In the rows, 128 means zero.
A single turn carries every row of the set below to another of its rows. Some are shown first; where does it send the rows asked next?
Z_356: [125 108 128  92 110 108 116 133 158 139 125  84 154 109 123]
Z_739: [133 120 172  93  92  87 138 136 143 103 148 149 114 141 125]
Z_16: [130 133 164 152 122 132 123 154 162  88 134 154 117 129 137]
Z_596: [136 142 174 143 109  93 125 128 148 132 137  92 156  98 119]
Z_824: [113 126 144 143 121 136 130 157 148  89 120 156 121 128 152]
Z_136: [123 129 133 152 118 129 140 165 130  92 124 144 104 114 146]
Z_647: [121 135 134 151 125 127 138 163 145 104 125 149  99 122 155]
Z_779: [118 135 145 147 127 131 130 157 159 102 125 155 109 131 156]
Z_803: [135 113 143  98 111 107 110 129 171 138 134  84 153 111 114]
Z_374: [142 108 125  91  93 119 145 148 142  94 141 101 152 134 119]
Z_116: [104 123 137 108 125 106 110 125 173 139 118 121 107  94 157]
Z_853: [126 137 147 140 106  92 139 136 122 135 126  86 148  87 130]
Z_211: [134 141 144 159 125 122 136 162 151 104 135 145  93 119 144]
Z_63: [128 117 150  94  89  85 151 144 119 106 141 142 104 129 132]
Z_34: [141 122 165 100  90  82 146 142 130 104 152 141 101 130 120]
Z_420: [133 112 123 100 108 103 122 138 148 141 129  76 141  99 118]
Z_278: [104 129 145 124 109 102 134 130 129 133 112  99 167 102 146]
Z_135: [118 128 155 115 127 104 103 122 187 138 129 121 106  95 145]
Z_799: [114 134 171 127 112 103 121 122 156 130 123 104 175 112 135]
Z_901: [151 111 125  97  91 114 148 151 138  95 147  96 144 127 112]
Z_132: [144 115 137 106 109 101 116 135 160 139 138  76 141 100 108]
Z_589: [157 113 137 100  93 114 142 147 149  93 153  98 146 131 106]
Z_463: [116 127 131 118 123  99 117 132 160 142 123 110  91  81 150]
Z_464: [129 132 149 124 124  97 110 128 175 140 135 111  91  83 138]
Z_735: [120 114 158  86  92  90 144 139 132 104 138 151 117 141 136]
Z_723: [131 140 155 155 127 126 128 156 165 101 135 152 104 128 145]
Z_462: [141 136 153 162 119 125 133 162 145  90 138 142 100 113 131]
Z_984: [147 110 137  92  94 119 139 144 154  93 147 103 156 138 113]

Z_984 -> Z_589
Z_211 -> Z_647
Z_739 -> Z_34
Now find these:
Z_420 -> Z_356
Z_596 -> Z_853
Z_16 -> Z_462
Z_463 -> Z_116

A single turn carries every row of the set below to another of its rows. Some are shown first; where does it send the rows asked next?
Z_778: [122 143 164  89 121 102 141 122  98 142 142 126 126  90 131 142 114 142
 146 134 125 143 162 116 103  88 127 118 154 113]
Z_30: [103 166 149  89 136 158  83 125 103 117 134 121 116 122 127 137 167  93
 134 170  98 152 148 144  75 105 129 139 142 128]
Z_904: [106 123 167 106 119 183 124  97  75 127 121 115 161  98 125 131 119 109
 142 146 106 112 123 119 125 112 119 158 142 123]
Z_677: [119 143 179  76 142 135 123 126 101 102 116 123 139  99 124 138 100  92
 132 144 121 116 112 154 111 104  93 133 107 130]
Z_151: [150 158 123  98 163 153  86 145 126 152 112 136 130 104 106 156 151 114
 144 185 114 131 162 129 146 110 118 116 137 118]
Z_391: [136 135 165 122 134 124 132 118 127 140 153 122 131 103 122 149  90 100
 105 144  97  95 132 125 116 155 128 136 113 154]
Z_529: [128 122 142  95 100 148  92 129 106 105 118 109 138 115 127 170 131 107
 128 151 132 164 164 119 103 122 132 113 100 158]
Z_500: [127 133 127 122 138 130 119 133 110  91 158 132 138 131 108 134 160  62
 144 141 128 144 127 132 133 104 151 115 162 130]
Z_764: [155 110 149 101  95 141 107 125 146 104  96 138 136 130 131 152 116 129
 136 160 115 142 129 141 137 111 112 125 144 115]
Z_903: [149 128 159  93 127 161  94 145 103 108 156 152 149 121 124 168 121  85
 142 160 143 138 146 148 133 140 128 117 184 122]
Z_521: [138 122  94 101 128 178  87 129  71 129 134 126 130 104 122 164 128  93
 141 154 120 108 145 164 115 106 123 110 134 115]
Z_536: [116 119 150 120 149 148 107 165  88 121 169 132 163 114 133 138 106 118
 148 162 127 102 142 136 130 116 150 115  97 109]
Z_231: [106 153 115  80 125 145 115 134 130 156 128 109 117 119 129 122 154 112
 159 143 115 144 124 115 105 152 120 122 118 118]
Z_78: [129 132 140  96 176 142 132 102 112 119 139 132 123 111  95 158  86  94
 149 163 113 162 134 105 128 136 133 129 120 111]
Z_264: [127 129 149 144 125 169  92 163 123 121 115 109 153 131 127 141 135 104
 122 138 103  97 142 129 134 109 153 157 148 123]
Z_873: [ 78 124 154 131 151 157 120 154 100 128 156 142 140 105 140 161 136 121
 135 152 107 137 166 118 107 114 171 110 115 127]
Z_365: [125 136 167 100 166 142 112 124 106 123 174 134 132  83 148 141 119  82
 112 159  80 144 164 164 136 115 137 153 148 119]
Z_454: [132 144  80 112 137 137 121 140 127 111 144 129 137 137 121 165 121  77
 118 144 100 126 149 127 110 146 143 130 116 114]
Z_53: [117 130 156  87 128 156 137 137 141 122 160 121 119 106 103 152 121 130
 128 101  88 142 143 132 105 104 141 138 103 149]
Z_613: [114 167 142 126 146 149 107 110 135 140 136 136 131 105  92 127 102 131
  93 152 127 122 109 154 131 115 133 118 150 108]
Z_41: [151 133 163 120 120 134 141 142 123 127 124 154 159  86 131 150 131 101
 141 120  94 138  96 130 107 121 149 149 139 139]
Z_284: [121 127 125  73 132 150 147 156 110 126 108 119 131 105 156 127 135  93
 142 128 132 131 117 140 123 150 111 117 141 126]
Z_995: [115 157 180 111 115 158 110  93 146 145 151 144 139 108 100 156 115 100
 139 140 133 151 134 100 128 116 141 115 124 120]
Z_815: [ 98 145 163  82 149 155  81 135 110 114 136 133 122 160 120 154 152 130
 126 137  89 112 144 130 139 121 119 133 150 131]
Z_435: [118 136 108 109 148 133 169 125 122 139 158 110 145 102 124 157 122  84
 158 132 119 145 159 150 137 110 128 143 121 126]
Z_532: [151 178 126 104 119 154 125 123  90 159 130 116 135  75 141 143  94 135
 141 139 102 138 120 148 122 104 143 121 135 136]
Z_930: [162 173 141  99 114 139 107 129  82 103 149 127 110 110 146 139 133 119
 109 170 115 106 140 124 117 137 149  99 137 117]
Z_86: [120 143 144 136 139 149 115 127 115 115 142 129 141  99 105 137 119 141
 120 154 120 154 132 175 109 134 128 133 192 127]
Z_798: [141 124 142  98 126 131 100 139 102 144 172 121 119 133 121 121 138 103
 113 178 101 115 137 123 144 100 115 100 122  89]
Z_106: [138 166 117  94 114 126 100 173 119 127 126 121 133 103 115 149 120 140
 112 135  97 130 151 133 114 106 133 104 161 154]
Z_470: [114 126 135 143 121 113  76 105 126 107 141 137 149 113 132 149 115 102
 110 163 109 131 142 122 117  93 108 134 110 123]
Z_689: [122  98 170 124 119 138 152 121  92 121 143 133 119  99 151 155 127 116
 122 147  80 167 144 123 110 124 121 110 139 118]
Z_533: [126 141 161  80 109 151 117 111 130 164 140 131 110  84 111 147 146  90
 139 170  79 129 129 149 140 125 152 130 165 113]
Z_797: [131 140 161  51 132 138 101 135  87 159 158 122 134 107 130 150 120  70
 137 126 118 135 137 159 127 110 159 122 117 121]
Z_447: [135 134 126 134 145 146  99 123 111 154 136 123 137 138 154 134 140 101
 134 148 124 137 191 154 112  96 128 127 166 120]
Z_972: [104 133 165 131 160 156 109 132 111 164 120 112 127 106 123 182 110 125
 155 147  92 111 141 139 144 125 136 160 135 127]

Z_470 -> Z_797
Z_798 -> Z_677
Now find these:
Z_391 -> Z_521
Z_904 -> Z_500
Z_613 -> Z_536
Z_264 -> Z_435

A single turn carries every row of the set below to another of its rows. Some are shown first; where does it send the rows asked next?
Z_823: [137  88 105 118  99 115 117 116 107 142 122 135]
Z_785: [ 96 129 135 142 151 115 119 139 136  93 148 121]
Z_742: [129 136 128 120 128 129  84 145 141 114 107 158]
Z_895: [126 115 131 101 143 123 139  96 110 151 130 112]
Z_900: [131 108 162 104 112 139 147 101 146 111 147 124]
Z_164: [139 101 128  96 128 107 111  88 122 147 114 130]
Z_166: [133 157 152 106 153 125 116 103 130 133 126 131]
Z_419: [105 136 137 119  85 139 137 136 137 128 157 130]
Z_563: [131 123 109 148 106 144 136 145 121 103 117 147]
Z_235: [132 104 104 144  96 123  97 143 120 125 125 146]
Z_379: [136  85 106 126 101 108 115 104 115 142 122 130]
Z_21: [104 141 141 108 107 143 128 146 155 113 143 113]
Z_191: [131 109 104 133  99 128  99 150 118 122 117 152]
Z_123: [123 127 144 106 151 116  86 111 150 129 107 144]
Z_514: [134 130 143  97 145 115  91 108 144 129 105 145]
Z_354: [124 131 127 132 127 128  78 147 141 117 117 155]
Z_469: [106 121 124 150 115  96 141 105 117 115 161 128]
Z_114: [ 98 131 120 152 123 108 125 136 120 107 161 121]
Z_899: [130  99 131 103 135 104 109  84 134 145 111 129]
Z_367: [110 112 142 138 138  98 146  87 130 107 148 132]
Z_266: [137 162 139 135 131 138 114 133 136 104 119 153]
Z_55: [122 115 150 117  87 137 150 108 133 126 159 137]
Z_33: [120 123 157  99 123 143 134 124 160 102 136 109]
Z_187: [103 117 148 133 159 110 132 108 142  93 140 129]
Z_4: [125  94 104 126 114 136 152 122 104 132 124 121]

Z_823 -> Z_191
Z_419 -> Z_21
Now find these:
Z_379 -> Z_235
Z_367 -> Z_469
Z_563 -> Z_266

